(in the rows, 128 means zero)
The rows of M fall into a few groups, which share some directions, and each row is roughly a mix of its group's hidden directions.
M:
[[145 104 150 140 118 111 142 148 157  83  92]
 [126 156 162 139 131 115 168 135 139 150  81]
 [104 104 110 160 127 131 124 100  76 113 146]
 [144 100 114 119 154 124  86 112  93 152 157]
 [121 108  99 111 138  68 149 135 126 102 113]
 [162 112 131 156 141 151  91 134 117 156  91]
 [165 127  88 129 154 111 108 131 161  94 120]
 [160 109 104 114 158 123 106  89 116 108 159]
 [158  98  98 114 134 108 123 144 121 113 180]
 [173 125 107 148 149 114 109 119 162  97 104]
 [126 153 174 156  86 129 143 106 140 131 151]
 [ 91 133 161 110 105 136 145 123  97 158 160]
 [126 105  89 125 186 132 137 103 148 121 129]
 [126 146 163 137 144 109 165 130 130 159  83]
 [117 129 141 103 138 196 153 141 125 138 120]
 [151 117 176 151 112 143 100 149 157 120 105]
 [126  84 116 125 135 124  81 132 110 147 168]
 [148 122 125 113 140 100 142 161 114  85 169]
 [114 148 152 139 153 106 154 124 132 158  77]
 [ 75 143 127 121  83 137 127 149 102 125 143]
 [153  92 122 149 118 155 105 119 130 140  76]
 [ 95 140 162 114 122 142 156 118 105 170 154]
 [154  97 116 124 155 163 108 124 113 152  86]
 [129  98  91 102 171 108 120 149 101 136 113]
 [136  98 102  94 133 150  88 116 121 167 128]
 [100 117 128 110 134  75 157 142 154 127  99]
 [131 116  89 120 106 133  89 127 130  96 171]
 [ 98 127 119 115 136  64 149 138 140 136 105]
 [161  99  87 117 161 121 124 103 136 120 159]
 [136 108 163 126  79 115 114 103 143 136 163]
 [153 123 136  86 156 141 142 136 135  98  83]
 [104 144 135 131 148 158 169 158  92 138 109]
 [118 156 144 133  71 126  84 130 111 128 128]
 [131 117  87 124 107 160 101 143 139 106 170]
 [148  98 106 142 139 171 130 115 121 153  85]
 [100 174 140 121 120  98 147 132 130 119 175]
 [174 107 101 113 143 124 119  95 127 108 164]
 [130 143 167 133 145 108 169 117 129 147  83]
 [106 140 156 134 117 124 180 131 154 108  93]
 [131 137  90  97 190 128 135 139 121 126 130]
 [116 136 138  97 153 173 153 123 142 167 144]
 [120 119 106 102 151  71 145 141 134 132  97]
 [ 97 151 114 110 102  99 150 118 138 117 176]
 [165 112 136 148 140 173 109 127 119 134  84]
 [101 161 124 112 101 101 140 124 143 125 180]
 [160 115  96 117 158 127  99  90 121 112 156]
 [153 118 149 139 109 178  84 118 118 116 142]
 [104 155 116 127  93  97 158 121 146 111 166]
 [137 106 102 114 142  86 140 127 135  82 160]
 [142  97 101 116 147 126  86 105 104 128 165]
 [133 156 170 163  89 119 142 109 138 118 149]
 [130 157 148 129  97  85 135 144 159  93 135]
 [131  94 181 144 120 143 102 149 153 123 109]
 [162 103 122 153 139 159 100 121 105 136  86]
 [129 116  94 122  95 134  86 119 130 100 167]
 [138 119 116 140  96  90  80 102 150 111 132]
 [103 117 158 115 109 118 156 141 101 164 165]
 [143 109 165 161 107 131  97 131 130 100  91]
 [129 141 176 166  85 114 141 109 125 131 139]
 [158  90  95 115 170 121 130 118 125 127 162]
 [172 101 103 119 151 138 109 136 149  93 105]
 [138 125 101 130 128  81 169 149 163 123 111]
 [121 160 156 152  83 132 135 111 160 129 156]
 [145  94  99  92 173 146 119 142 120 125 107]
 [124 114  94 123  99 134  77 124 123 111 167]
 [139 101  96  94 177 148 126 143 131 143 110]
 [155  97 123 143 113  92  86 108 124 103 108]
 [ 94 147 147 104 115 166 159 141 121 149 159]
 [127 112 101 122  89 136 109 151 133  96 174]
 [ 97 139 169 121  98 137 152 124 105 152 162]
 [146 107  84 117 152 127 110 137 125 104 175]
 [145 101 122 150 154 160 124 119 102 136  77]
 [164 145 159 105 125 136  97 137 141 107  85]
 [120 110  91 120 171 113 125 150  98 138  93]
 [104 170 131 108 102  89 135 120 130 104 159]
 [118 153 139 105 151 176 168 139 136 144 148]
 [102 145 143 109 108  94 145 140 155 108 172]
 [126 146 173 160  86 107 136 105 122 125 149]
 [161 117  84 127 157 107 107 139 158 104 116]
 [118 158 164 138 104 127 159 171 132 140 102]
 [ 95 147 111 132 104  88 151 122 134 124 174]
 [170 116 105 139 131 104 106 123 179 108 131]
 [160  94 114 113 167 137 113 106 103 132 161]
 [129  88  98 120 185 137 149 125 136 126 144]
 [152 106 169 142 117 166  96 144 154 132 115]
 [132  92  94 118 130 150 129 153 135 104 176]
 [137 108 160 189 118 159 123 136 125 114 133]
 [108 150  85 115 154 107 166 120 109 151 141]
 [151 102  92 116 177 130 120 109 126 113 158]
 [116 152 148 140 141  96 160 134 141 154  80]
 [106 177 136 101 124 108 144 127 125 112 172]
 [ 91 119 115 123 122  74 166 135 151 128 126]
 [142 112  96 123 180  90 151 118 145 124 130]
 [123 143 104 116 148  81 168 132 125 112  95]
 [152 132 100 115 143 103 120 145 124  82 170]
 [139 134 169 160  77 111 132 115 136 114 147]
 [106 139 168 119 112 157 169 139 105 145 152]
 [158 163 140 138 108  96 139 147 160  98 107]
 [108 120 154 139 134 161 144 128 127 180  92]
 [128 110  74 107 161 130 100 142 138 127 101]
 [130 145 109 110  99 110 174 123 165  99 118]
 [149 113  98 118 135  93 142 162 135 102 169]
 [ 78 138 144 107 108 144 144 136  98 157 152]
 [105  93 126 140  99 138 102 104 105 108 169]
 [117 107  76 102 158 133 109 155 121 128 102]
 [118 149 138 134  70 127  80 127 113 139 128]
 [105 127 164 120 108 152 169 151 105 150 150]
 [168 118 115 115 169 136 102 100 102 125 155]
 [152 143 149 142 103 112 139 151 178 117  97]
 [120  89  89 127 170 137 156 138 154 137 138]
 [ 96 125 165 117 107 157 153 130 107 168 142]
 [ 85 122 154 112 105 132 137 124  90 166 145]]
Here is one row of each group, with its name. Which group are the others in?
[148 105  83 116 138 115 123 131 139  95 173] -> W
[132  95  84 107 162 132 112 154 124 129  97] -> K
[170 152 138 141 130 174  91 130 122 150 133] -> P

[ 97 153 128 107 103 113 141 120 137 117 186] -> P
[177  89 110 120 145 121 102 126 153 106 112] -> K
[124 155 165 131  83 114  96 139  95 139 125] -> W
[102 128 160 137  86 116 163 156 139 142 103] -> W
[130 115 113 131 180 163 163 121 152 140 111] -> W
[121 149 129 105 157 181 165 150 121 123 131] -> K
[ 85 128 152 128  99 127 151 141 106 171 148] -> K
[ 85 171  95 101 142 133 110 115 114 121 140] -> K
[104 118 156 104 122 145 163 145 104 165 156] -> K
